Look-ups in named tables: a row name and a column name give one cell, copied from the table.

Table gaso
	ziluter	zil	vesulef	tiboze	vibagep	zad
tikov	131	155	100	74	182	118
napo	137	128	99	149	173	101
siv	139	69	113	163	169	93
kazit	157	61	131	146	135	90
paluk	122	108	105	178	144	127
segafek	123	222	142	75	109	172
reme	127	143	123	180	119	137
kof	110	209	145	132	92	190
bef	140	135	95	133	177	99
vun	119	158	93	111	176	128

What is the vesulef of kof in gaso? 145
What is the zad of napo in gaso? 101
What is the ziluter of reme in gaso? 127
What is the ziluter of siv in gaso? 139
What is the zad of kazit in gaso? 90
What is the ziluter of paluk in gaso? 122
What is the zad of segafek in gaso? 172
What is the zil of napo in gaso? 128
What is the vesulef of bef in gaso? 95
What is the vesulef of paluk in gaso? 105
What is the ziluter of bef in gaso? 140
What is the tiboze of kazit in gaso? 146
What is the zad of bef in gaso? 99
What is the ziluter of segafek in gaso? 123
What is the tiboze of vun in gaso? 111
What is the tiboze of segafek in gaso? 75
What is the vesulef of napo in gaso? 99
What is the zad of paluk in gaso? 127
What is the tiboze of napo in gaso? 149
Which row has the largest vibagep? tikov

gebufu =
	guv	pufad	seviri
peg	0.59	-1.42	-3.68
motuv	3.19	-4.65	-7.45
dapife	-0.69	-8.72	6.58
pil	1.59	0.96	-6.84
val	-1.39	-0.84	-0.46

seviri of motuv: -7.45
guv of val: -1.39
guv of motuv: 3.19
pufad of val: -0.84
seviri of dapife: 6.58
seviri of pil: -6.84
pufad of pil: 0.96
guv of dapife: -0.69
pufad of peg: -1.42
pufad of dapife: -8.72
pufad of motuv: -4.65
seviri of val: -0.46
guv of pil: 1.59

tebevuk:
cols = geruzu, fop, fasonos, nis, boseveb
fug: [78.4, 75.8, 67.6, 18.2, 54.2]
zatepuz: [70.2, 54.3, 57.9, 42.8, 66.2]
zorer: [72.0, 49.1, 40.0, 80.0, 37.3]

fug, fasonos => 67.6
fug, fop => 75.8
fug, boseveb => 54.2
zorer, nis => 80.0
fug, geruzu => 78.4
zorer, fasonos => 40.0
zorer, geruzu => 72.0
zatepuz, fop => 54.3
zatepuz, nis => 42.8
zatepuz, geruzu => 70.2
fug, nis => 18.2
zatepuz, boseveb => 66.2
zorer, boseveb => 37.3
zatepuz, fasonos => 57.9
zorer, fop => 49.1

nogulu.csv
,bikikor,divaz,momeliz,pevomo,bogaga,raben,seveg
dut,90,67,102,102,75,93,92
vazagan,169,92,129,92,96,29,83
pap,101,179,105,110,110,125,43
vib,126,105,125,62,74,116,149
delopam,95,115,98,96,51,125,172
lagopu,140,94,175,167,86,117,124
ner,52,135,103,97,71,94,150
zul,199,134,106,63,152,145,71

delopam, momeliz: 98
lagopu, momeliz: 175
vib, momeliz: 125
delopam, divaz: 115
delopam, bogaga: 51
pap, raben: 125
zul, raben: 145
zul, bogaga: 152
dut, raben: 93
lagopu, divaz: 94
ner, bikikor: 52
vazagan, raben: 29
dut, divaz: 67
zul, seveg: 71
delopam, pevomo: 96
vib, divaz: 105
dut, bikikor: 90
zul, momeliz: 106
zul, bikikor: 199
vazagan, momeliz: 129
Row with the largest pevomo: lagopu

Table midalu
        big  nomu  vav  ziz
nub      43   140   75  141
setim   106   162   42   76
mar     219   112  160   67
zupozi   76    62  187  150
ginid   126   120  121  104
suk      72   137  230   91

What is the big of ginid in midalu? 126
What is the vav of suk in midalu? 230
What is the nomu of nub in midalu? 140
What is the vav of zupozi in midalu? 187
What is the nomu of mar in midalu? 112
What is the nomu of zupozi in midalu? 62
What is the vav of nub in midalu? 75
What is the vav of ginid in midalu? 121
What is the vav of setim in midalu? 42
What is the big of mar in midalu? 219
What is the ziz of ginid in midalu? 104
What is the big of zupozi in midalu? 76
What is the nomu of ginid in midalu? 120

puf =
	sul	muso	tozu	bava	dit	pamases	lam
fop	48.9	30.6	21.9	36.9	34.7	27.6	12.2
tuliba	75.5	61.5	58.2	60.0	55.2	58.5	15.8
zivil	9.8	51.3	25.3	61.3	45.1	77.7	42.7

What is the tozu of fop in puf?
21.9
What is the bava of zivil in puf?
61.3
What is the muso of fop in puf?
30.6
What is the lam of zivil in puf?
42.7
What is the lam of fop in puf?
12.2
What is the muso of tuliba in puf?
61.5
What is the dit of fop in puf?
34.7
What is the dit of zivil in puf?
45.1
What is the bava of fop in puf?
36.9
What is the pamases of tuliba in puf?
58.5
What is the pamases of zivil in puf?
77.7
What is the dit of tuliba in puf?
55.2
What is the tozu of zivil in puf?
25.3

lebu:
       savoza  riv  rus  guk  zer
muk       145  137  125  140  150
defev      39  166  139  142  202
nir       242  175  180   91  112

What is the riv of muk in lebu?
137
What is the riv of nir in lebu?
175
What is the savoza of muk in lebu?
145
What is the guk of muk in lebu?
140
What is the zer of defev in lebu?
202
What is the zer of muk in lebu?
150
What is the riv of defev in lebu?
166
What is the rus of defev in lebu?
139
What is the rus of muk in lebu?
125
What is the guk of defev in lebu?
142
What is the zer of nir in lebu?
112
What is the savoza of nir in lebu?
242
What is the savoza of defev in lebu?
39
What is the guk of nir in lebu?
91

mabitar:
fields: lis, koz, pefopa, zovuvos, notav, getaf, mebif, niz
napo: [732, -183, 298, 119, 603, -175, 490, -252]
rulimag: [-7, -198, 29, -485, -31, 396, -78, -309]
matodi: [767, 16, -158, -752, 509, 404, -401, -985]

matodi, getaf => 404
matodi, koz => 16
rulimag, zovuvos => -485
napo, koz => -183
matodi, notav => 509
matodi, pefopa => -158
napo, lis => 732
rulimag, koz => -198
matodi, mebif => -401
rulimag, getaf => 396
rulimag, notav => -31
rulimag, mebif => -78
matodi, lis => 767
napo, getaf => -175
rulimag, pefopa => 29
napo, pefopa => 298
matodi, niz => -985
matodi, zovuvos => -752
napo, niz => -252

fov =
         buvi   febi    nep    gog   pudu  migaro  pokome  gagutef  rised  vodus
gunod   68.86  85.73  40.89  52.41  69.26   50.67   68.18    63.11  48.38  64.29
fas     74.08  71.68  50.42  50.37  80.47   89.93   88.23    61.14  70.45  70.78
fikir   28.94  73.24  63.17  58.99  73.74   75.66   90.40    97.35  64.73  72.13
bab     67.91  25.94  26.36  62.19  65.66   57.76   67.53    32.78  52.95  51.61
rogina  18.38  23.63  42.10  60.47  57.29   55.31   40.88    38.35  71.99  97.05
lep     56.27  39.70  73.47  59.16  54.17   97.12   62.24    78.85  22.72  23.15
kuf     67.29  48.78  75.76  63.76  54.25   45.13   61.42    59.43  49.84  90.06
nutam   71.01  73.20  32.05  60.47  63.89   56.26   40.54    56.14  55.12  90.07
rof     75.30  68.19  74.77  54.08  23.91   69.06   52.02    88.96  47.79  55.78
taluk   42.04  35.41  74.32  54.13  29.06   76.87   45.43    90.75  67.07  71.48

kuf, febi -> 48.78
fas, migaro -> 89.93
gunod, nep -> 40.89
nutam, pokome -> 40.54
rogina, gog -> 60.47
kuf, gog -> 63.76
taluk, pudu -> 29.06
rof, pokome -> 52.02
kuf, pudu -> 54.25

